Named moves, each a turn or a mirror, and the order they were made in; the first pair answered
move J_434:
[-10   3   6  -4  -1   5   3  -6  10] -> [-9  1  5 -5 -2  4  1 -6 11]
[  4  -2   8  -5   4  -5 -13  11   1] -> [-2  5 14  0  3 -5 -5 10 -8]
[  6 -12 -11  -8  -2   3 -11  -1  18] -> [-13  11   6   6  -3   1  19  -2  -7]
[  5  -3   8  -4   0  17 -14   1 -15] -> [  4   0  11  -2   0  17 -10   2 -18]
move J_830:
[ 6 -4 -3 -2  3  1 -8 14  3] -> [  7 -10   0  -6  -5   4 -11  -3   6]
[-10   2 -15  -3  -4   6  18 -29   7] -> [ -8  11 -24   4  14   2  23   6   0]
[ -8  13 -18   8   7  -8  16 -13  14] -> [ -7  13 -18   8   6  -7  16 -15  14]
move J_302:
[ -2  -7 -21   1   9   2   5  -4   8] -> [ -5   2  13  11   5  -7   5  10 -13]
[-1  2  3  1  2  2  2 -5  0] -> [-2  1  0  2  2  2  2 -4  1]
[ 10  -6  -1   0  -1  -8  -4 -11   6] -> [  4   4 -10   6  10  -8   7   3   2]
[  3  14 -18  -5  17   5  -9  14  -7] -> [  8   9  16  -5   1   0 -23   7 -12]
Pairs:
Between the rows of a pair lie two moves.
[  4 -12 -21   0  12   9   4   8   8] -> [  0  -9  26   6  -8   3   2  -5 -11]
J_434 then J_302
[ -5   0  -9  -5 -16   5   3 -18  11] -> [-10  14 -15   5   0   0  16  14  -1]
J_434 then J_830
[ 7 -3 -6 -3  4  6 -8  9 11] -> [ 1  5 -5  3  8  2  1 17  3]
J_830 then J_302
[  0  -4  20   0 -11  -1  -3  -9  -6] -> [ 10  -7   6  -3   4  -3 -15  16   0]
J_830 then J_434
[10 -7  1  2  3 -8 -8 22  6] -> [-3  7 12 10  0 -8 11 16 -9]
J_302 then J_434
[ 4 12 19  1  2 -7 -4  7 -3] -> [ -5  17   9   1  -2  -2  10 -13  -3]
J_302 then J_434
[ 11  -6  21   4   0  -7 -23  23  -3] -> [  1   1  35   8 -11  -6 -10   5 -13]
J_830 then J_434
[ -6  -1  -8   5 -10   6   6 -19  11] -> [  5  -7 -18   4  -1   5  -7   2  18]
J_302 then J_434
[  1  -3 -24   9   4  -6  -7  11   8] -> [-13   6  -5  16  -9  -6  12 -14  -7]
J_830 then J_434
[-2  5 14  8  0 -8 16 17 -6] -> [ -2  -6 -10  -3  -6   1  18 -15  13]
J_830 then J_302
[  6 -10  -3 -12  -9   1 -15  -9   9] -> [ -5  10  -1   2   7  -3   6  19 -11]
J_830 then J_434
[  8 -21   9 -10 -19   2 -22 -13  14] -> [-11   5 -27   3  13   5  19  18   2]
J_302 then J_434
[-2  8 14  4  1 -6  1 18 -9] -> [ -4  -1 -18  -6  -1   5   6 -13  11]
J_830 then J_302
[  1   3 -24  -2  10   5   3  -4  10] -> [  7  -7   4  -5  -9   0 -15 -18   9]
J_302 then J_302
[ -8   0 -11  -1   6   3  12 -11   0] -> [ -5  -5   3  -3  -4   3   3 -20   1]
J_302 then J_302
[-15  17 -23  10  17  -2  22  18  -6] -> [ -1 -12 -27 -10  -6   5  -9 -23  24]
J_434 then J_830
[ 1 -3 -8 -4  4 -2 -1 -1  7] -> [ 2 -4  6 -3 -2 -4 -7 -3  3]
J_302 then J_302
[-4  6 11  3  3 -5  2  5 -6] -> [ 3 -3 -5 -4  8 -3 -8  8  5]
J_434 then J_302
[-12  15  17   9   7 -10   0  30  -7] -> [  7  -7   0  -4   5  -5 -28  22  18]
J_434 then J_302
[-18  12 -14   9   6  -1  20   4 -12] -> [  2 -14  13  -4 -17  -4 -23 -14   3]
J_302 then J_434
[ 3 -1  6  2  4 -1 -7 15 -7] -> [ -6   4  11   3  -1   3   6   1 -12]
J_302 then J_434
[ -8   8  16   0 -12  -5  14 -27  -6] -> [ -9  16 -18   4  13  -2  25   3  -3]
J_302 then J_830
[ -6   8  -6   6  16  -6  -2  35 -15] -> [-15   8 -33   0   8   8  17  -7  -2]
J_830 then J_302
[ -8   7  16   2 -12  -1  12 -20 -13] -> [ 16 -10 -13  -7   6   0 -19  10  10]
J_830 then J_434
[  4   9  -1  11  23 -10  -7  46  -6] -> [-11   1  32   4 -23  -5   0 -36  -4]
J_830 then J_434
[-1  5  0 -2 -4  8 16  3 -6] -> [ 1  0 -6 -6 -6 11 13 -5  0]
J_302 then J_302
[ -7  10  -5   8   1   2  17  -3 -11] -> [ -2  10   5   9   2  -3   8  12 -15]
J_302 then J_830
[-14  -2 -11   1  17 -10  19   0 -11] -> [ -4  -7  10   3  15 -16  -1  14 -15]
J_434 then J_302
[11 -5  0 -1 -2  6 -7  9 -8] -> [  4  -1   8   1  -9   4  -1  -5 -12]
J_434 then J_830
[ -1 -10 -10   7  20  -2  10  14  -5] -> [ -7 -15   3   3   1   2  13 -24  -4]
J_830 then J_434
[-1  6 21  3 -2 -5 -4 -3 -9] -> [  4  -2 -18  -5  11   3  -7   3  10]
J_434 then J_302
[  3  12   2 -11  -7  13   2  -8  -1] -> [  8  10  -8 -14  -2  14  -1  -4   3]
J_302 then J_434
[ -8  13 -16   5   8  12  16  -6   5] -> [ -3   5 -18  -2   4  13   6 -12  14]
J_830 then J_434
[  2  -3 -13   1  14  -1 -10  18   3] -> [-14   6   8   5  -5   1   8 -16  -9]
J_830 then J_434
[ -4   0  14   3  -8  -7   4  -8 -13] -> [  9 -11  -2  -5   0  -7 -14   5   3]
J_830 then J_434
[-9  1  8 10 -8 -6  0 -3 -8] -> [ -4  -7  -3   3  -9  -2  -7 -14   3]
J_830 then J_302
[ -5  12 -10   4  15  -7  11   1  -6] -> [  1   9  12   5   8 -12  -2   8 -12]
J_302 then J_830
[  1 -10 -17 -11   6   1 -13   3  13] -> [  3 -11  12 -10  -4  -6 -21   3   3]
J_302 then J_302
[  2 -19   0  -4   6   6 -15   2   9] -> [  1 -13  14   2   7   0 -11  12  -3]
J_302 then J_302
[-9 13 -2 12  8 -2 22 18 -7] -> [ 7 -1 11  6  6 -8 -7 31  0]
J_434 then J_302
[ -3  -7 -16  -7  12   5  10 -15   6] -> [ -8   3  17   2   8  -2  14  -5 -12]
J_434 then J_302
[  3  -8  -2 -11   1   4 -11   2  13] -> [ 0  1  2 -4  7  1 -5 20  3]
J_830 then J_302
[  3   2  16   9   6  -4  -8   9 -10] -> [ 11  -9 -10   0   9   3 -16   0   7]
J_434 then J_302
[ 14   5 -19  -7  17  -3 -21  26   8] -> [  0  20 -27   0  21  -2   7  23  -2]
J_830 then J_302
[-10  10  -3   8   6   1   6  18  -6] -> [ -5  -1  18   1 -14   1  -9  -4  -2]
J_302 then J_434
[ 1  1 12  9 -6 -4  1  3 -5] -> [ 6 -5 -9  4  3  0 -4  6  8]
J_434 then J_302
[ -6 -14   0 -10  -8   6  -2 -15   4] -> [-13  -6  -7  -6  -3   8  13 -14   0]
J_302 then J_830
[  5  -7  12  -5  -9  -5 -15  -5   0] -> [ 1  3  9  1  4 -8 -6 19 -8]
J_830 then J_434
[  2  -5 -15  -6  -1   0   3   8   8] -> [-5  0 -4 -4 -8  0 12 -8  2]
J_434 then J_830
[-11   3  -2   5  -3   3   4 -10  -4] -> [ -4  -1 -13   3   7   2  -5   7   3]
J_434 then J_830
[-15   7 -15   9   9   2  23   2  -1] -> [ -2 -11 -25  -3   5   5  -1  -8  21]
J_434 then J_830
